which system made each run
seq 1, q_637 (8 x 18)
[[ 44  19  -9  19   7  30  13  -6  20   7 -24 -19   2  10   6  13  -8  -7]
 [-26   6  28 -30  -2  -6 -12  -9 -24  15  10  20  10  -5  -8 -23 -22 -24]
 [ 16   1 -22  -4   8  -2  16  11  17 -46 -12 -27 -16 -22  -7   0   7  17]
 [ 15  20  18  14   6  30   1 -16  -4  36  -8   8  12  18   0   4 -33 -28]
 [-21   0   5 -49  -7 -21  -2   8  -7 -26   5  -4  -2 -21  -8 -25   9  -2]
 [ 33   7 -10  38  18  23  13  -8  11 -19 -17 -16  -6  -7  -6  13 -23   4]
 [-17  18  17 -41  -5   7   2  -2  -6  38   0  15   9  14  -1 -12 -11 -31]
 [ 12  -5  -2  -3   1 -17  -6   2  -4 -54  -4 -23  -3 -33  -8 -17   1  16]]
seq 2, q_551 (8 x 18)
[[ 16  -2  18   1 -12 -10 -22 -13 -18 -26  -3 -19  12 -27  -7 -36 -22  -3]
 [-17  -1 -22 -19   9  24  31  23  29  16 -13  -9  -7  17 -12  20   9 -14]
 [ 16  17  15  -8   1 -29 -17  -9 -18 -41   7   1   8 -25   3  -6   7  24]
 [-13 -12  -7  -7   4  35  19  11  11  19 -17 -17  -4   5 -21 -11 -30 -38]
 [ 15  14  -8 -20   2 -25   0   5   8 -32   0  -3  -1  -8  13  13  42  32]
 [-13   3  21   0   0  20   3   0 -12  -3  -2  -7  14 -12 -31 -16 -52 -24]
 [ 11  -1 -31 -20  11  -7  14   9  21  -9 -17 -10 -26   3  16   4  44   0]
 [ -5  13  34  -3 -13   3  -9   2 -12 -23  10  -8  41 -14 -25  -1 -31  14]]
seq 3, q_665 (8 x 18)
[[-43 -20   5  -3 -21 -13  -3  19  -1  10  28   9  15  10 -13  14   9  23]
 [ 19  -5   0  26   8   9  -8  10 -11 -22 -19 -26  -6 -20 -28  -8 -19 -33]
 [ -7 -37   9   9 -12   2 -20 -14  11  17   4   3  26  15  22 -10  23  18]
 [-31  -5   0  -3  -3  -2   7  36  -9 -13   7 -12   1 -10 -44  13 -11 -17]
 [ 33 -22   4  36  -2   1 -27 -23  -7  -7 -12 -16   6  -9  14 -26  -2  -4]
 [-40 -26   3  -9  -6  10   3  25  14  16   9   3  21  21 -13  20  19   3]
 [  9  -3   7  13  -6 -10 -14   5 -22 -31  -2 -22  -4 -31 -25 -22 -25 -13]
 [  3 -35  -2  36   0  14 -16  -8  12  25  -4   2  13  23  17   9  21   4]]
seq 4, q_933 (8 x 18)
[[ 18   2 -12  -8 -19 -11 -11   2  -9  32 -10 -12 -23   7  10 -24  14 -38]
 [-11   0  10 -12 -11   4   9  15  17 -31   8 -13  37  -2 -15  18   5  42]
 [ -5  -3   2  13  35   8  -2 -21 -18  10  -6  22 -29  -9  -1 -14 -29 -35]
 [ 16   9  -7 -16 -42 -13  -4  26   8  15  -3 -28   9  11  -1   3  31   0]
 [-18  -9  18  -1  29  14   4 -14   3 -36   5  13  19 -14 -10   1 -24  22]
 [  5   5 -18   7  -5  -6   0   6 -14  36  -5   1 -38   6  -1  -7  -3 -43]
 [ 10   7  16 -18 -20  -1  -4  11  14 -24  -1 -19  45   1  -5  10  21  30]
 [-26 -17  -3  10  28   8   7 -17 -11  -3   6  20 -26 -14  -5 -16 -38 -11]]
seq 5, q_665 (8 x 18)
[[  4  15   4 -34 -17  -8   4  -4  19   7   4   5  22  16  25   7  31  32]
 [-16  20  -7  -6  29   2  22   2 -12 -15   6  15 -29 -16 -19   9 -34  -9]
 [ 43  19  -6   4 -16  -5  -8 -19   2  25  -9  -5  -8  12  34 -13  13  -1]
 [-28  14   4 -32  23  10  24   9  17 -13   4  18  12   7  -8  27   6  19]
 [ 21  21 -12   1  -5 -17   2 -14 -21   6   1   0 -41 -16   8 -28 -27 -15]
 [ 18  18   1  -1   7  14   7  -3  21  14  -8   7  21  26  19  35  25  19]
 [-24  11  -4 -44  12  -8  17  -1  -7 -16   5  11 -22 -20  -7 -20 -17  -7]
 [ 38  27  -7  33  -9  -7  -2 -15  -8  20   5   5 -15   9  19  16  -7  14]]
seq 6, q_551 (8 x 18)
[[-23 -34 -19   6  15 -20   0  -8  -2 -21  12  10 -32 -18  10 -15   8  18]
 [ 26  32   9   1 -35   5  -2   9  -6  31  -4 -16  15  13  -7   5 -14 -15]
 [-22 -23   0   2  47   7   1 -13   8 -17  -1  27  -1   1   9  11  17  10]
 [ 12   4  -4   4 -50 -21  -8   8 -14  14  12 -23  -7  -8  -6 -25 -16   0]
 [ -2  11   5   1  41  26  11  -4  13   7 -12  20   9  21   3  36  11  -7]
 [ -4 -25  -1   3 -24 -30 -20  -8 -15 -17  15 -10  -8 -21   7 -38  -3  16]
 [  4  25  -3   5   3  26  18  16   9  34  -8   1   4  25 -14  34  -7 -23]
 [  3 -19   5   2  17 -21 -20 -25  -6 -31   5  12   0 -17  22 -17  17  27]]
seq 7, q_637 (8 x 18)
[[ 19   9   6   1  11   4  -6  19  10 -28 -15 -14  27   2 -12  33  35   5]
 [ -7 -25  -2  12   5  11  -4 -32  -3  31   2  15 -16   6  21 -31 -26 -10]
 [-12  22  -5 -20 -22 -23   9  35  -3 -18  15 -10   3  -6 -24  22  13  17]
 [ 27 -16   6  27  31  19 -17 -28   6   0 -22   4   7   6  22  -2  10 -11]
 [-38  -2  -9 -19 -27 -11  15  15  -6  21  23   4 -17   1 -14 -10 -23   0]
 [ 34  13   6   6   9  -6 -12   1   6 -33 -14 -11  21  -4   4  21  33  17]
 [-21 -24  -4  15  13  15   1 -16  -7  35   4  18 -22   7   4 -17 -29 -24]
 [  0  17  -2 -30 -33 -20   4  27   8 -19   9 -20  15  -3 -10   9  22  27]]
seq 8, q_204 (8 x 18)
[[ 17  46  -3 -16   4 -28   0   6 -17   0   5  16 -16   2   7  27  25  -1]
 [-22 -30  16   5   1  22  -3   7   4 -21  -4 -19  27 -14 -30 -16 -30  -6]
 [ 27  15 -24  -6  -9  -4  10 -12  12  29  -7   0 -30  15  35  -8  18   0]
 [-13  20  32  -3   3  -8 -10  14 -22 -24  13   8  31 -10 -33  23 -13   4]
 [ -1 -33 -24 -11   3  18  11 -10  23   7 -21 -18 -21  -3  15 -37   1 -17]
 [ 23  43   8  11 -19 -17  -2   6 -13   9  15   7   7   9  -1  34   0  21]
 [-28 -21  15 -28  27  16  -2  -5   1 -18 -11   4  13 -13 -13 -23  -9 -23]
 [ 30   8 -32  17 -34 -10  10  10  10  16  -1 -25 -25   6  11   1   7  11]]
seq 9, q_204 (8 x 18)
[[-13  14  28 -50  13  12   1 -11   5  -6  -8  11  31   0   1 -13  -3  -9]
 [ 17  11 -26  -4 -26 -11  15  16   0  -8  -4 -30 -31 -17 -10 -17 -14  -7]
 [ 11  27  27 -11   3  33   7 -10  10  16  -9   2  39  18  -2  13 -19  -6]
 [  0   9  -5 -44 -15 -25  -2   7  -8 -18  -3 -13 -16 -20   0 -31  11  -9]
 [ 10  20  -3  11 -10  33  27   7  14  11  -5 -17   7   7 -19  14 -42   1]
 [ 20  20  19 -41   0  -7 -16 -13  -5  -1 -16   1  16  -1  17 -20  22 -18]
 [-16  12 -12 -13 -26  -2  25  23   3  -6  13 -19 -10 -12 -27  -4 -33   9]
 [ 35  21  10  -8  18  29   2 -19  14   5 -30  -9  15   7  12  -4  -5 -21]]
seq 10, q_79 (8 x 18)
[[ 28  30  33   3  18  13 -18 -10 -11   0 -15   4  32   7  -4  17   2 -22]
 [-38 -28 -15 -23  -3   1  13  26   8 -11   0 -15 -12 -11 -25 -14  -3 -16]
 [ 37  46  -2  -8  -6   4  12   2  13   2  -9  -6  10  11  10  26  11  13]
 [-24 -15  23  -8  25  14 -10   4 -15 -12  -9   4  12 -12 -27 -10 -18 -40]
 [  3  12 -30 -26 -26  -7  24  27  22   7   0 -19 -13   9   1  10  25  14]
 [ 17  22  34   5  27  20 -10 -12 -10 -21 -12   4  32  -5 -13  12 -19 -14]
 [-32 -16 -21 -33  -7  -7  12  26   6  10   0  -8 -24   0 -13 -10  13 -25]
 [ 36  36  10   5 -10  11   5   5  11 -13  -8 -16  31   5  -5  26   2  19]]
seq 11, q_79 (8 x 18)
[[  8  22 -20 -18  12  -7  20  15   0 -34  -9 -14 -30 -24 -17   1  -5  -8]
 [  2  22  16 -12  -2  29   7   8   7  36 -10   0  25  26 -10  16  -8 -30]
 [-15 -12   7 -30   5 -10  -4  23   5 -42  -7 -16  19 -16 -21  -1  25   2]
 [ 19  40 -18  -7   9  13  28   8   5   7 -12  -4 -26   0 -10  16 -18 -17]
 [-14  -6  30 -26  -2  17 -15  11   2   8 -12  -5  46  14 -16   0  10 -26]
 [ -4  12 -22 -23   5 -11  22  25  10 -39  -3 -16 -19 -19 -18  10  11  11]
 [ 20  34  14  -6  10  28   6  -1   1  26 -17   0  13  16  -7  12 -15 -36]
 [-32 -20  11 -35  -6  -3  -3  27   6 -21  -1 -13  25  -7 -24  -4  18  -6]]
seq 12, q_933 (8 x 18)
[[  6 -11  -6  21  -1  24   8  20  26   0 -10 -18  26  19 -11  34  18  12]
 [  5  18   8 -18  14  -7   2 -38 -11  -2   6  27 -15 -10  24 -25 -25  10]
 [-12 -24 -15  23 -16 -16 -11  29  -4  17   9  -9  -8  11 -10  21  34  -6]
 [ 27  15   5  -5  18  24  14 -26  21 -24 -16  -4  16  -4  16  -2 -14  22]
 [-30 -11  -3   3 -13 -24  -9   0 -21  35  26  24 -23   8   3  -6  -4  -6]
 [ 30   0 -11   9  13   7   1  10  21 -27 -22 -21   9   0   1  23  36   7]
 [ -9   0  10   6 -12   4   3 -31  -7  18  18  17  -1   1  12 -23 -46  19]
 [ -8  -7 -16  -7  15 -15  -4  23   2   7  -6   5 -14  10   0  26  51 -18]]

runs to name
seq 13 (2 x 18)
[[ 42  -4  -3  34  -3 -11 -25  -8  -3 -12 -12 -15   7  -1  15   5  28   6]
 [-44 -29  -3 -23   5  24  19   9  25   6   1   1  13  10  -9  -3  -4   4]]

q_665
seq 14 (2 x 18)
[[  0   4 -27  -5  -5 -36   8   2 -12 -20  14   1 -45 -22   7 -12   6  16]
 [ 16   4  12  37  -1  26  -4 -13   2  39  -3   6  15  24   6  15 -21  -8]]

q_79
seq 15 (2 x 18)
[[  6   6 -10   0 -11   2   2  39   7  10 -11 -23   4  11 -22  25  27 -26]
 [ -1 -22  15  -2  11   5  -9 -25   3 -35  -1  -1  16 -20   7 -29 -17  22]]

q_665
seq 16 (2 x 18)
[[-12  12  12 -44  -9 -25 -13  23  -9  -5   1  -1  13  -1  -8   3  38 -15]
 [  0  -9 -17  10  -4  21  27  -3  20 -20  -1 -21  -9 -14  -9 -12 -41  23]]

q_204
seq 17 (2 x 18)
[[  5  27  23 -36  17  18   9   0   9 -28 -15  -5  31  -7 -12   6  -8  -3]
 [-20 -14   3   5 -12 -16 -13   7 -29   6  12  -1 -20 -16 -22 -24 -25 -28]]

q_933
seq 18 (2 x 18)
[[-17 -25 -23 -14   3   5  23   2  29 -30   1 -13  -9 -13   3 -12   1  35]
 [  8  46  14 -32 -15 -14   0  14 -21   4   1  -3   2  -6 -18   2 -10 -23]]

q_551
seq 19 (2 x 18)
[[-23  -2  12 -21 -13 -23  -9  16   0  -7  20  11  25   8  -1  22  37  29]
 [ 14 -28 -23  46  13  -7 -12 -13  -1   4  -1   3 -28   1  21   1  16   6]]

q_637
seq 20 (2 x 18)
[[-14  -3 -14  -6 -12  -8   7   6 -15  16   5  -5 -37 -11 -13 -27 -29 -32]
 [ 13  17  16 -15   0  16   6  11  17 -32 -12 -18  41  -3 -14  18   6  18]]

q_637
seq 21 (2 x 18)
[[-29  -4  30  -2  -5  12  -4  -7 -13   4  15  11  27  -4 -21 -10 -44  -1]
 [ 20  22 -24 -28  11 -12  18   3  13 -24 -12  -7 -28 -10  15   2  26   9]]

q_637
seq 22 (2 x 18)
[[-14 -26 -11 -31   9   2   4   6  29 -15 -13  -8   7   5  12  -6  43   8]
 [ 10  25  -1  32   2  -2  11  -7 -18  -3  18  10 -18 -10 -11  15 -43  16]]

q_933
seq 23 (2 x 18)
[[  7  20 -31 -12 -15 -30  12   6  -7  12  10   3 -48  -2  14  -3  13   2]
 [  9  -9  28  35   4  29 -15 -11   2   9  -5  -3  42  13  -7  12 -19  -1]]

q_79
seq 24 (2 x 18)
[[  5  15  36  10   0   6 -23  11 -17   6  -3   1  41  11 -23  26   2 -21]
 [-11 -42 -21   0  13 -16  -7   1   5 -29  -4  -8 -23 -19   7 -22  25   5]]

q_665
seq 25 (2 x 18)
[[  5  28  -4 -37  -5 -21   3  28   0 -20  -4 -10  -1  -6 -11  16  35  -4]
 [  9  17   6   5  20  37  17  11   8  -4 -21 -14  10   0 -28  15 -28 -30]]

q_79
seq 26 (2 x 18)
[[-20 -11 -18  12   9  17  28   0   8 -11   6  -5 -23 -14 -16  -8 -46   6]
 [ 38  12   9  11   3   4 -21  -7  -2  23 -19  -4  11  19  15   9  26 -25]]

q_204
seq 27 (2 x 18)
[[ -9 -35  19 -14   7  -5 -29 -15  -3 -12  -7   0  23  -8   9 -31  19  -8]
 [ -8   5 -35  18 -14 -12  25  11   3  15  18   2 -40   4  -1  15 -10  19]]

q_204
seq 28 (2 x 18)
[[-17 -20   8 -21 -24  -2 -11  24  -4   3  -6 -26  13  -6 -25 -25   1 -30]
 [ -7  23   9 -21  14  18  20  17   3 -28 -10 -12  10 -15 -35   9 -25 -12]]

q_933
seq 29 (2 x 18)
[[ 21  -1 -26  26   3  16  10  14  17  27 -16 -14 -16  20   1  22  15 -20]
 [ 10  18  22 -23 -12 -10  -8 -25   0 -10  11  12  26  -3  22 -11  -3  39]]

q_933
seq 30 (2 x 18)
[[ 34  28   0 -24   0 -20  -9   4  -7 -23 -17 -14  -6 -14   4  -6  28 -14]
 [-14 -12 -12   9  13  15  23 -21  20   4  12  19  -8   8  18   6 -17  39]]

q_665
